In the data rows, the value 128 means zero.
Each row of this table is followed by its label. One hidden rule gives the labels. It looks at one to three of the table's principal directions, none of them among the few with the most spread.
[ 87 163 152 116 154 121 115 145 135 159  97  76 129  91 150  62  54 122 179 119 115  98 143 129 101 130 121 130 157 122 131 138 158 136 169 136 133 118] 2
[159  95 131  93  95 145 100 127 144 123 147 125 122 149 140 156 158 138 136 140 130 123 138  90 134 101 162 178 115 157 132 128 129 166 121 134 111 130] 1
[126 130 140 146 111 147 137 112 106 141 105 123 148 120 149 115 101 103 130 130 148 129 122 165 138 110 127 122 125 110 129 116 119 103 118 106 129 148] 1
[169 191 109 108  58 143 145  59 143  89 127 161 150 128  97 140 159 101  79 159 172 132 145 161 192  79 190 174 116 152 159  87 116 128 140 120 125 106] 0
[115 107 137 163 129 151 130 137  83 141 130 124 137 127 124 167 145 147 142 120 114 151 102 143 143 123 102 139  87 102 103 108  91 115 118 103 115 157] 2
[143  81 121 143 124 110  81 142 129 145 173 122  90 180 164 151 135 158 133 114 124 124 118  82 102 151 113 105 134 135 101 161 135 144  98 128 130 150] 2
[148 116 144 138  99 145 111 128 106 144 165 142 106 155 158 128 133 123 142 131 135  96 141 113 147 103 135 153 113 126 127 158 113 138  93 110  96 156] 1
[138 109 114 111 122 143 180 130  93 100 101 143 174  93  81 190 185 121 102 141 127 189  92 156 166 128 126 155  73 116 131  65  98 103 124  96 120 148] 1
[160 100 118 113  87 131 114 120 123 120 148 143 125 157 148 181 174 135  97 142 137 138 108 106 151 127 133 137  97 144 124 114 122 140 110 105 132 143] 1
[137 107 121  90  96 149 135 118 115 116 112 125 159 123 126 176 161 115 103 136 128 152 109 130 147 124 140 166  91 134 138  80 119 133 131 101 132 137] 2
[164 158  97 105  72 117 128 102 129  98 184 173 112 159 116 175 197 128  68 147 139 115 126 103 181 129 146 156  93 149 147 120 117 145 123 107 122 120] 0
[120 103 157 109 110 157  79 131 133 158 133  97 112 142 176 123 116 148 163 133 113 110 146  99 113 105 138 166 129 141 116 132 121 159 132 126 119 134] 0
[ 79 175 141 119 171 147 183 139 112 115  69 128 174  62  86 106 110 104 133 123  99 127 135 163 134 131 118 143 120 104 156 110 125 103 174 141 134 114] 0
[128 160 121 152 136  97 142 109 130 133 119 117 136 113 121  72  77 102 137 126 155 127 130 170 116 121 147  95 168 122 124 131 140  98 129 130 131 125] 1
[126 122 122 120 106 165 182 105  97 104  80 151 197 101 109 164 155  81  86 137 135 153 105 180 154 113 141 147  91 109 158  77 102  89 133 111 141 140] 2
[133 119 156 125 107 161 114 121 117 143 132 126 133 138 151 121 122 112 156 131 122  95 145 131 134  87 155 173 118 131 135 136 115 149 120 129 104 136] 0
[115 148 111 146 132 133 129 114 132 105 121 152 128 134 110 172 167 166  81 132 115 157 120 118 142 150 108 106 119 127 120 118 111 109 151 142 162 120] 1
[137  99 150 131  94 172 137 112  89 133 110 135 164 125 143 160 150 106 130 144 128 138 115 159 154  83 153 169  91 122 124  94  89 117 112  99 113 156] 1
[114 165 117 115 147 105 123 124 174 122 117 104 123 106 106  82  97 136 142 129 134 123 146 127 105 131 141 120 169 142 137 128 154 139 171 163 141  82] 2
[ 90 152 152  96 161 129 125 143 123 141 130 123 116 107 127 109 134 136 144 130  74 108 148 118 119 140 124 156 125 133 125 123 117 152 150 125 119 111] 0
[132 123 121 155 145 132 142 118 124 113 131 145 132 132  90 140 145 138 126 122 126 155 131 147 127 122 137 126 133 123 117 123 106 114 116 145 119 127] 1
[111 155 147 142 131 125 121 118 114 150 122 124 122 125 163  89  92 116 135 129 124 102 138 141 123 126 128 113 146 119 124 145 128 112 130 120 134 141] 0
[ 80 148 156 125 167 117 131 157 125 170 103  86 123  88 156  46  52 107 174 119 115  96 139 148  95 139 100 104 159 108 127 140 148 123 145 115 127 119] 1
[151 129 116 130  92 150 114 109 125 101 152 164 125 168 117 190 177 140  88 129 127 124 133 104 161 117 142 153 102 143 133 133 116 143 119 130 130 130] 2
[182 124 103 134  83  98  55 108 179 126 224 137  54 211 142 132 149 167 129 128 154  94 155  66 125 115 161 136 155 172 115 176 145 187 104 154 110 103] 0
[100 127 143  92 115 139  82 111 153 149 107 100 111 125 177 127 131 163 106 153 112 150 136 117 113 138 117 119 144 151 101  87 116 138 153 103 166 107] 1
[ 91 209 149  70 149 134 139 124 175 124  94 124 131  88 133  48  84  97 135 135 106  56 186 116 115 127 149 155 166 143 188 156 168 154 191 175 142  75] 1
[153  65 138 182 128 119 105 159 103 161 182 138  95 187 179 119 104 115 162 100 140  81 119 104 103 131 106  93 132 107 117 207 137 130  61 129 102 174] 2
[127 162 122 133 129 120 151 116 127 118 131 149 132 122 112 104 119 102 110 129 136 111 141 150 139 126 136 119 140 124 145 136 130 115 126 127 126 117] 1
[ 97 140 132 100 160 123  98 139 149 127 136 119  98 126 121 151 166 192 126 132  74 144 138  79 112 162 112 142 125 146 110 119 119 158 167 151 143 105] 0
[113 146 135 160 118 145 131 108  91 137 130 138 136 136 137 141 129 125 120 119 120 125 118 153 144 128 117 133 106 102 124 119 100 109 125 113 128 149] 2
[145  64 127 101 123 136  89 152 146 131 151 126  91 159 148 191 188 186 120 136 112 163 116  69 124 151  98 131 102 150 100 119 121 166 107 117 131 132] 1
[122 171 120  83 135 100 114 120 181 121 125 118 105 119 129  84 109 131 114 139 129 113 158 109 112 145 140 117 172 158 141 132 163 150 157 145 148  83] 1
[ 92 191 120 123 170 101 152 121 138 117 123 143 123 110  93  91 113 113 104 117 102 114 146 153 118 161 119 103 155 124 137 125 136 122 150 135 143  88] 2
[ 78 134 158 100 167 130 151 149  95 153  89 105 152  80 145 100 105 106 147 127  82 125 120 150 109 148 112 135 120 110 127 103 121 115 148 103 131 139] 0
[143  91 137 104 129  99  92 161 112 158 179 114  83 159 177 133 132 141 152 120 109 105 120  72 113 158 113 131 118 137 108 161 144 160  92 101 105 165] 2
[112  87 176 124 149 152 134 166  85 167 110 125 131 123 190 120 113 106 165 121  96  93 118 120 116 136  96 132  99 102 132 156 126 131 101 110 114 175] 0
[ 88 201 147 102 154 127 160 122 149 133  84 122 148  77 130  32  60  74 137 131 123  71 170 157 112 123 144 125 174 122 176 148 157 115 172 153 139  93] 1
[ 84 113 164 148 195 131 147 178 114 164  95 101 133  94 142  68  64 110 193 104 101  99 131 144  84 140  90 102 146  94 129 162 143 120 129 143 118 134] 1
[121 112 126  78 126 135 131 139 134 122 114 120 138 112 131 154 157 132 113 138 110 144 120 109 128 145 122 150 107 138 138  98 129 142 143 116 137 122] 0
[107 112 148 129 151 130 144 150  94 146 101 118 141 103 149 129 119 123 138 129 108 141 107 139 125 144 100 112 112 109 115 118 121 107 122 100 131 158] 1
[ 96 145 123 119 162 119 160 126 112 116  82 125 157  87 101 145 139 134 102 130 103 177 104 157 128 162 107 107 118 116 117  78 118  98 153 114 157 126] 0
[137 124 123 118 118 128 145 126 110 120 125 133 146 122 116 145 140 109 119 129 130 136 115 140 143 125 137 142 109 126 133 109 125 124 120 109 121 139] 0
[112  90 154 145 135 156 150 140  68 150 106 140 155 127 168 153 134 102 127 119 106 127  98 150 129 140  98 121  87  91 127 124 103  99  99  97 129 181] 0
[103 159 162 136 137 127  93 137 147 169 137 102 103 139 179  31  34  95 182 111 125  33 176 122  91 107 139 123 182 128 143 195 165 153 136 149 119 109] 2
[146 126 154 138  85 145  95 107 118 155 167 141 107 169 181 100 114 101 142 137 137  67 155 129 135  83 162 152 135 138 130 160 115 147  97 114 103 137] 1
[162 128 121 136 106 136 115 112 156 113 150 148 110 158 124 134 144 137 125 131 152 115 146 108 139 108 148 139 134 142 142 155 134 146 117 159 119 120] 1
[107 171 116  98 133 140 163 108 135  96  62 125 173  78  86 157 145 130  88 141 123 178 113 158 154 141 123 135 109 129 140  60 128 111 178 122 164 105] 2
[132 179 129 104 118 119 105 107 185 125 136 118 110 132 131  59  83 113 143 131 145  73 180 114 112 105 172 145 182 156 159 162 165 159 158 173 128  81] 0
[120 119 155 139 137 143 140 126 107 145  96 123 143 110 147 110 108 113 144 136 128 138 125 161 128 111 128 120 130 118 114 116 114 108 114 110 125 147] 0
[142 122 130 109 109 125 122 134 139 131 136 124 127 133 144 111 114 105 133 134 142 100 138 117 128 113 145 136 136 141 142 143 147 141 123 123 121 124] 1
[106 132 128 151 161 127 138 142 126 128 107 121 132 113 112 127 116 144 136 116 118 144 120 136 117 145 100 103 132 112 119 130 129 114 140 140 140 126] 1
[107 143 141 118 122 139 128 115 118 136 110 133 139 121 160 121 124 118 107 138 114 115 133 134 127 132 128 124 129 126 135 124 119 113 143 121 149 133] 0
[101 119 172 140 156 133 118 160 134 181 105  90 122 111 193  20  21  85 200 114 134  55 158 134  76 111 121 104 180 109 144 194 163 124 125 146 118 137] 1
[132 148  94 100 140 110 175 118 129  79  95 158 158 103  77 187 186 134  58 138 120 188  97 137 155 173 115 110 100 132 139  78 130 105 147 122 163 121] 0
[134 117 121 159 135 121 139 125  85 121 157 161 118 143 114 183 187 157 105 130 107 163 101 130 153 146 110 120  90 115  98 116  84 108 102 106 119 161] 1
[118 139 140 119 126 119 136 121 112 150 130 115 132 108 151  87 108 106 144 136 127 116 129 148 121 123 141 137 135 119 132 120 118 115 129 113 116 140] 2
[130 129 128 151 160 107 159 144 117 130 130 133 128 112 105  92 103 107 151 117 137 127 127 153 119 131 123 105 144 111 128 147 133 108 106 131 107 136] 1
[139 105 112 146 150 114 140 137 110 113 147 151 118 145  97 175 168 149 111 114 115 166 106 125 132 159 107 111 108 120 107 122 115 122  97 121 122 145] 2
[112 109 153 109 139 149 113 148 122 139 119 129 124 137 158 135 125 126 134 122  96 101 142 100 116 134 118 138 124 132 131 152 135 144 125 130 132 137] 2
[166 113  99 130 111 136 150 115 120  84 125 154 150 135  74 204 186 142  97 130 144 183 105 127 164 124 141 148  91 134 127  99 118 121 115 130 124 143] 2
[138 149 109 136 118 135 152 103 124 100 132 144 150 120  71 143 151 121 116 129 138 149 132 157 150 106 159 158 120 128 136 100 107 119 134 136 114 114] 2
[129 105 100 126 129 112 135 107 112 113 118 134 147 137 123 184 167 141  78 124 120 190  86 139 118 173 118 102 112 122 112  81 113 100 124 115 162 147] 2
[128 161 101 117 128 110 160  91 131  96  88 136 163 103  93 145 141 119  76 137 140 183 107 168 139 148 140 106 132 131 129  73 128  93 148 121 163 120] 2
[127 136 131 135 132 106 110 117 124 144 139 114 119 144 144 100  93 114 141 115 127 113 131 139 107 132 143 117 152 131 115 136 141 131 117 123 127 132] 2
[122  83 148 167 155 126 117 165 119 162 127 103 117 135 158  92  73 121 182 107 136 108 123 129  92 125 102  92 149 107 112 172 144 122 100 132 115 148] 1
[144 127 114 169 111 132 159 124  76 116 144 154 144 130  98 173 158 122 111 125 142 154  97 157 173 120 116 129  84 103 118 111  96  97 100  92 108 163] 1
Here are more rows. What is the label of each one?
[124 107 141  77 111 158 147 131 115 125  75 114 170  93 140 157 144 108 116 147 123 155 109 141 144 121 128 158  92 131 139  73 125 127 140  94 139 138] -> 0
[109 123 139 125 128 136 102 138 138 148 106  90 124 113 156 127 112 161 149 134 125 141 117 113 118 132 105 123 126 127 112 114 132 135 158 127 146 127] -> 0
[131 120 150 145 134 133 135 135 110 145 136 132 130 129 143  94 105 102 162 125 127  95 139 140 122 103 145 137 136 119 132 158 123 124 109 133 101 145] -> 1
[133  87 154 130 102 157 127 149  92 153 123 113 150 128 159 130 107  89 161 127 134 100 117 142 138  91 130 154 101 117 128 128 124 135 103  89 102 154] -> 2
[151 130  97 142 110 125 133 122 128  95 160 161 124 153  86 183 179 145  91 126 135 144 120 114 158 130 129 133 105 135 128 127 117 131 120 131 125 122] -> 0
[108  91 119 145 169 129 177 160  72 124  95 113 173  90  85 175 142 126 142 105 107 189  72 160 126 160  90 127  80  86 115  83 110  94 123 105 120 166] -> 2
[119 168 147 133 143 123 158 131 107 130 143 162 131 122 125  77 105  75 134 125 112  60 160 145 136 111 151 136 141 121 155 175 129 121 117 133 103 129] -> 0
[149 138  83 134 140 118 191 119 132  72 107 147 170  95  23 170 169 124 101 125 152 199 103 168 156 131 138 134 108 121 140  76 120 104 136 139 123 110] -> 0
[103 174 129 104 121 131 113 116 181 133  72  75 135  73 133  83  85 158 139 156 154 153 141 133 125 115 125 119 163 143 128  92 148 124 200 140 164  85] -> 1
[110 164 137 142 128 107 112 137 127 152 158 118 105 132 152  73  84 114 150 123 125  67 146 121 120 124 126 118 151 124 132 169 142 135 140 126 120 118] -> 2
[180  72 123 120 105 109  76 149 148 136 204 146  70 205 172 145 148 140 134 120 136  83 141  51 113 134 137 125 136 157 123 200 155 176  72 139 107 145] -> 0
[189 119  83 116  99  94 143 116 127  84 185 166 120 156  67 183 197 128  91 135 150 159 114 118 166 126 163 148 105 153 124 111 122 140  92 112  99 129] -> 0
[138  73 141 149 141 120 108 161 106 155 172 123 103 160 150 123 119 127 172 109 116 103 126 107 103 125 123 128 128 121 108 170 125 143  82 123  92 157] -> 0
[150 126 103 106 122 107 109 128 166 103 154 135 109 149 102 152 159 153 109 133 129 136 136  92 127 135 145 132 139 162 124 130 145 158 135 146 134  98] -> 0
[138 162 123 157 112 114 106 105 155 133 150 128 106 148 133  80  90 123 136 128 158  95 154 137 124 103 150 109 171 138 128 159 141 130 129 147 128 104] -> 1
[164 193 129  82  48 136 121  73 139 112 158 158 124 136 139 120 161 102  92 172 151  88 160 128 191  76 195 193 115 166 158 110 116 153 140 107 111 109] -> 1
[135 147  91 109 101 124 146  92 129  90 107 139 153 109  87 196 194 157  58 154 138 210  96 147 167 144 128 128  98 139 116  44 101 104 154 101 161 117] -> 1
[ 62 209 157 127 166 120 143 125 141 160 100 102 133  75 145   2  39  88 165 126 110  59 171 166  94 121 134 119 184 110 159 152 141 114 183 153 134  87] -> 2
[110 142 124 148 113 147 125 112 120 124  92 113 147 107 122 158 131 158 108 140 138 175 109 148 151 122 108 116 114 121 106  85 108 101 155 108 156 130] -> 1
[110 145 118 106 109 143 110  98 144 119  91 103 145 112 128 164 147 165  98 143 124 179 114 129 135 137 125 137 118 139 117  65 117 125 175 124 169 112] -> 2
[103 138 103 123 192  85 174 163 125 106 101 121 150  85  75 128 122 128 121 111 106 159 102 131 107 182 100  89 134 114 131 122 153 102 154 143 146 122] -> 2
[149  73 122 130 124 140 118 139 125 120 135 131 126 149 118 186 168 154 127 124 126 165 108 111 129 131 119 135 102 133 109 112 117 141 104 124 123 140] -> 0
[ 92 114 147 177 150 132  67 141 140 171 126  93  91 157 198 109  81 182 159 108 114 110 127  91  79 156  78  77 156 111 101 176 138 126 147 162 164 140] -> 2
[150  49 168 164 107 175 119 155  68 163 152 136 132 162 177 140 117  97 179 113 129  87 127 125 130  82 132 160  96 103 123 176 104 128  59 106  75 196] -> 0
[116 161 136 116 130 135 109 122 142 125 151 137 109 140 123 125 143 144 134 127  99  91 154 102 131 123 141 163 126 140 140 145 125 162 154 155 122 103] -> 2
[148 137 114 104 114 111  98  95 186 118 124 120 107 142 140 113 130 153 108 146 150 149 144 112 110 132 153 111 170 163 124 119 146 141 142 156 156  98] -> 1
[ 95 136 141 118 142 166 148 125 119 119  51 107 179  85 116 148 115 128 128 126 114 160 117 150 129 127 118 143 112 113 138  88 127 109 171 138 156 131] -> 2
[112 167 129 146 127 115 106  95 135 140 139 127 111 140 148  98 112 140 118 130 123 117 141 137 115 135 138 111 157 129 119 134 118 117 144 141 145 120] -> 2
[136  74 143 131 157 114 103 170 140 155 142 100 109 145 161  92  84 126 189 106 123  95 136  89  75 132 128 118 158 129 125 189 162 149 107 159 110 146] -> 2
[151 136 122 120 126  99 114 137 138 127 176 149  85 152 135 130 154 145 122 135 124 109 135  90 139 143 126 122 127 145 123 159 136 151 110 127 114 129] -> 1
